data =
13,23,0,-27,-25,1,-11
-4,1,-3,-3,1,-15,8
0,-28,26,-16,0,-7,1
29,5,28,13,37,24,25
-11,-30,0,-46,-2,-20,-21
2,-17,-2,0,-6,4,-22
31,5,-29,22,-13,23,-9
-15,-13,29,-21,2,-16,7
25,20,-10,21,-6,12,14
11,-4,-9,7,-14,7,-12
10,5,3,4,21,6,8
29,7,36,14,25,-4,49
1,-5,0,-14,-2,-3,-11
-2,2,13,-1,-1,-5,1
data[0, 0] -> 13
data[6, 0] -> 31
data[11, 3] -> 14
data[3, 2] -> 28
data[2] -> [0, -28, 26, -16, 0, -7, 1]
data[12, 4] -> -2
data[9, 2] -> -9
data[10, 5] -> 6
data[13, 6] -> 1
data[:, 2] -> [0, -3, 26, 28, 0, -2, -29, 29, -10, -9, 3, 36, 0, 13]
data[4, 5] -> -20
data[:, 5] -> [1, -15, -7, 24, -20, 4, 23, -16, 12, 7, 6, -4, -3, -5]
data[:, 3] -> [-27, -3, -16, 13, -46, 0, 22, -21, 21, 7, 4, 14, -14, -1]
data[9, 3] -> 7
data[5, 0] -> 2
data[6, 1] -> 5
data[1, 6] -> 8
data[1, 3] -> -3
data[7, 1] -> -13
data[0, 3] -> -27
data[0, 2] -> 0
data[:, 0] -> [13, -4, 0, 29, -11, 2, 31, -15, 25, 11, 10, 29, 1, -2]
data[6] -> [31, 5, -29, 22, -13, 23, -9]
data[7] -> [-15, -13, 29, -21, 2, -16, 7]
data[6, 4] -> -13
data[10, 4] -> 21
data[:, 4] -> [-25, 1, 0, 37, -2, -6, -13, 2, -6, -14, 21, 25, -2, -1]
data[:, 1] -> [23, 1, -28, 5, -30, -17, 5, -13, 20, -4, 5, 7, -5, 2]
data[12, 3] -> -14
data[9] -> [11, -4, -9, 7, -14, 7, -12]
data[8, 5] -> 12
data[13, 0] -> -2
data[0] -> [13, 23, 0, -27, -25, 1, -11]

A =
-13  -32   12    0  -28  -16  -20   -6  -45   -7
 34   36  -16   -5   27    3   -2  -10   -1    8
-36  -53   36  -31  -29   11   20  -10    3   -1
 -6  -21   23  -21  -26  -12  -30   -6  -55   -4
 53   44  -33   53   12  -25  -37    4  -35   -6
-11   14    6  -25   25    7   24  -12   15   24
 12    8    4    6   -1  -11  -20  -10  -46    8
-45   -7   13  -44    1   15    8   11   41    2
 -8  -15   15   -2  -19    3  -17    7  -18  -10
 -7   14   -6  -11   22   16   27    5   49    0
-30   25  -13   -7    7   -8  -26   20    8    4
Indices start at 0.
row 0 col 0: -13
row 2 col 6: 20
row 10 col 7: 20
row 1 col 2: -16
row 10 col 8: 8
row 6 col 5: -11
row 2 col 2: 36
row 2 col 5: 11
row 5 col 1: 14
row 1 col 3: -5
row 10 col 0: -30
row 3 col 6: -30
row 6 col 8: -46
row 9 col 1: 14
row 10 col 4: 7
row 1 col 6: -2
row 2 col 9: -1
row 9 col 4: 22
row 4 col 1: 44
row 8 col 4: -19
row 1 col 4: 27
row 0 col 8: -45
row 1 col 1: 36
row 4 col 8: -35
row 9 col 9: 0
row 1 col 7: -10
row 1 col 5: 3
row 4 col 9: -6
row 5 col 4: 25
row 0 col 5: -16
row 2 col 0: -36
row 10 col 3: -7
row 7 col 4: 1

a = [  7  14 -43  27  25  46   1]
a[-7]: 7
a[-2]: 46
a[1]: 14
a[4]: 25

B = 200	248	184	38
B[0] -> 200
B[3] -> 38

X =
[[-0.782 -1.385 -0.964 -0.660  2.467 -0.628 -0.574 -0.012  1.647 -0.698
  -0.795]
 [ 0.477  0.655  0.484 -0.049 -0.507  0.204 -0.513  0.232 -1.598  0.876
   0.811]
 [ 1.081 -1.675 -0.411  0.726  1.692 -2.042 -0.708 -0.199  1.690  0.189
   0.333]]
X[0][0]: -0.782
X[2][-8]: 0.726
X[2][7]: -0.199
X[:, -7]: [2.467, -0.507, 1.692]
X[1][-9]: 0.484
X[2][-6]: -2.042
X[2]: [1.081, -1.675, -0.411, 0.726, 1.692, -2.042, -0.708, -0.199, 1.690, 0.189, 0.333]
X[-2][5]: 0.204
X[:, 2]: [-0.964, 0.484, -0.411]
X[0]: [-0.782, -1.385, -0.964, -0.660, 2.467, -0.628, -0.574, -0.012, 1.647, -0.698, -0.795]
X[0][-5]: -0.574
X[:, -3]: [1.647, -1.598, 1.690]
X[-2][7]: 0.232
X[-2][4]: -0.507
X[2][-5]: -0.708
X[:, 9]: [-0.698, 0.876, 0.189]
X[-3][-1]: -0.795
X[-1][-10]: -1.675
X[-3][3]: -0.660
X[-2][-3]: -1.598
X[-1][8]: 1.690
X[1]: [0.477, 0.655, 0.484, -0.049, -0.507, 0.204, -0.513, 0.232, -1.598, 0.876, 0.811]
X[:, -11]: [-0.782, 0.477, 1.081]

x =
array([[7114, 4167, 6738, 4975, 4560, 6628, 5016, 6705, 4101, 7017, 4269],
       [6743, 3650, 6746, 4829, 3303, 6424, 6122, 6352, 3735, 7272, 3920],
       [5734, 3611, 3927, 5742, 4335, 4032, 6769, 4188, 3664, 3716, 4627],
       [3072, 4620, 3738, 5125, 3656, 4043, 5704, 4181, 4463, 3575, 4845],
       [6372, 3098, 3420, 5170, 7653, 3566, 3920, 4366, 3069, 3031, 3935],
       [6775, 5034, 3643, 5056, 4240, 3799, 4955, 3844, 5137, 3736, 4980],
       [8340, 7195, 5283, 5020, 3399, 5385, 4143, 5079, 7410, 5472, 6361],
       [6022, 3136, 3820, 5024, 7915, 3954, 3502, 4819, 3051, 3401, 3918],
       [1550, 4664, 3732, 4611, 3507, 3992, 5902, 4019, 4475, 3823, 4792],
       [6045, 3308, 3677, 5168, 7979, 3870, 3753, 4708, 3221, 3237, 4167],
       [2262, 4246, 3850, 4911, 3444, 4030, 6061, 4176, 4057, 3868, 4476]])
Rows and columns are counted from 0.
(0, 0)	7114
(3, 6)	5704
(1, 10)	3920
(5, 7)	3844
(7, 10)	3918
(7, 6)	3502
(6, 2)	5283
(5, 2)	3643
(6, 3)	5020
(3, 10)	4845
(7, 8)	3051
(7, 1)	3136
(6, 4)	3399
(7, 0)	6022
(10, 1)	4246
(0, 9)	7017
(1, 2)	6746
(8, 5)	3992
(2, 2)	3927
(10, 3)	4911
(4, 5)	3566
(2, 6)	6769
(8, 2)	3732
(3, 1)	4620
(6, 8)	7410
(10, 6)	6061
(9, 5)	3870
(2, 7)	4188
(6, 5)	5385
(2, 0)	5734
(5, 10)	4980
(10, 7)	4176
(9, 4)	7979
(3, 2)	3738
(0, 3)	4975
(1, 0)	6743

grid =
array([[ 19,   6,  15,  43, -18,  20, -29, -32,  -9,  -8, -24,  23,  -2,
          7, -24],
       [  3,   5,   3,   8,  -9,   9, -10,  -8,  -4,   2,  -4,   0,  -4,
         10, -11],
       [ 13,  -1,   9,  33, -11,   6, -13, -17, -10,  -6,  -2,  11,  -3,
         17, -17],
       [  7,   0,   4,  18,  -7,   5,  -8,  -9,  -7,  -3,   0,   4,  -3,
         12, -11],
       [  5,   4,   4,  10,  -7,   9, -11, -11,  -1,  -1, -11,   7,  -1,
          2,  -8],
       [  7,  13,   8,  20, -25,  25, -28, -20,  -9,   5, -13,   0,  -8,
         26, -29],
       [ 12,   4,  10,  27, -12,  14, -19, -22,  -5,  -6, -17,  19,  -1,
          4, -16],
       [  3,   4,   3,   8,  -6,   8,  -9,  -8,  -1,   0,  -8,   4,  -1,
          2,  -7],
       [ 10,  16,  11,  22, -26,  34, -33, -30,  -5,   4, -27,   3,  -8,
         16, -31],
       [  5,   3,   5,  10,  -7,   8, -10, -11,  -1,  -2, -10,   7,  -1,
          2,  -8],
       [ 14,  16,  14,  28, -26,  34, -33, -32,  -4,  -1, -27,  16,  -5,
          8, -30],
       [  3,   1,   3,   8,  -5,   5,  -7,  -7,  -1,  -2,  -4,   5,   0,
          2,  -6],
       [ 20,  -1,  15,  47, -21,  10, -23, -29, -10,  -8,   0,  16,  -7,
         29, -31],
       [ 14,   5,  12,  30, -15,  17, -23, -26,  -5,  -7, -21,  20,  -1,
          4, -19]])
grid[0,0]	19
grid[11,9]	-2
grid[0,10]	-24
grid[10,4]	-26
grid[9,14]	-8
grid[2,13]	17
grid[10]	[14, 16, 14, 28, -26, 34, -33, -32, -4, -1, -27, 16, -5, 8, -30]
grid[9,9]	-2
grid[10,9]	-1
grid[:, 14]	[-24, -11, -17, -11, -8, -29, -16, -7, -31, -8, -30, -6, -31, -19]
grid[12,8]	-10
grid[1,11]	0
grid[11,3]	8
grid[4,11]	7
grid[11,2]	3
grid[8]	[10, 16, 11, 22, -26, 34, -33, -30, -5, 4, -27, 3, -8, 16, -31]
grid[:, 7]	[-32, -8, -17, -9, -11, -20, -22, -8, -30, -11, -32, -7, -29, -26]
grid[5]	[7, 13, 8, 20, -25, 25, -28, -20, -9, 5, -13, 0, -8, 26, -29]
grid[7,1]	4
grid[6,3]	27
grid[13,14]	-19
grid[11,11]	5
grid[12,9]	-8
grid[4,4]	-7
grid[:, 5]	[20, 9, 6, 5, 9, 25, 14, 8, 34, 8, 34, 5, 10, 17]
grid[8,10]	-27
grid[3,11]	4
grid[4,2]	4
grid[4,13]	2
grid[0,1]	6
grid[6,13]	4
grid[1]	[3, 5, 3, 8, -9, 9, -10, -8, -4, 2, -4, 0, -4, 10, -11]
grid[7,10]	-8
grid[9,6]	-10
grid[1,7]	-8
grid[3,9]	-3
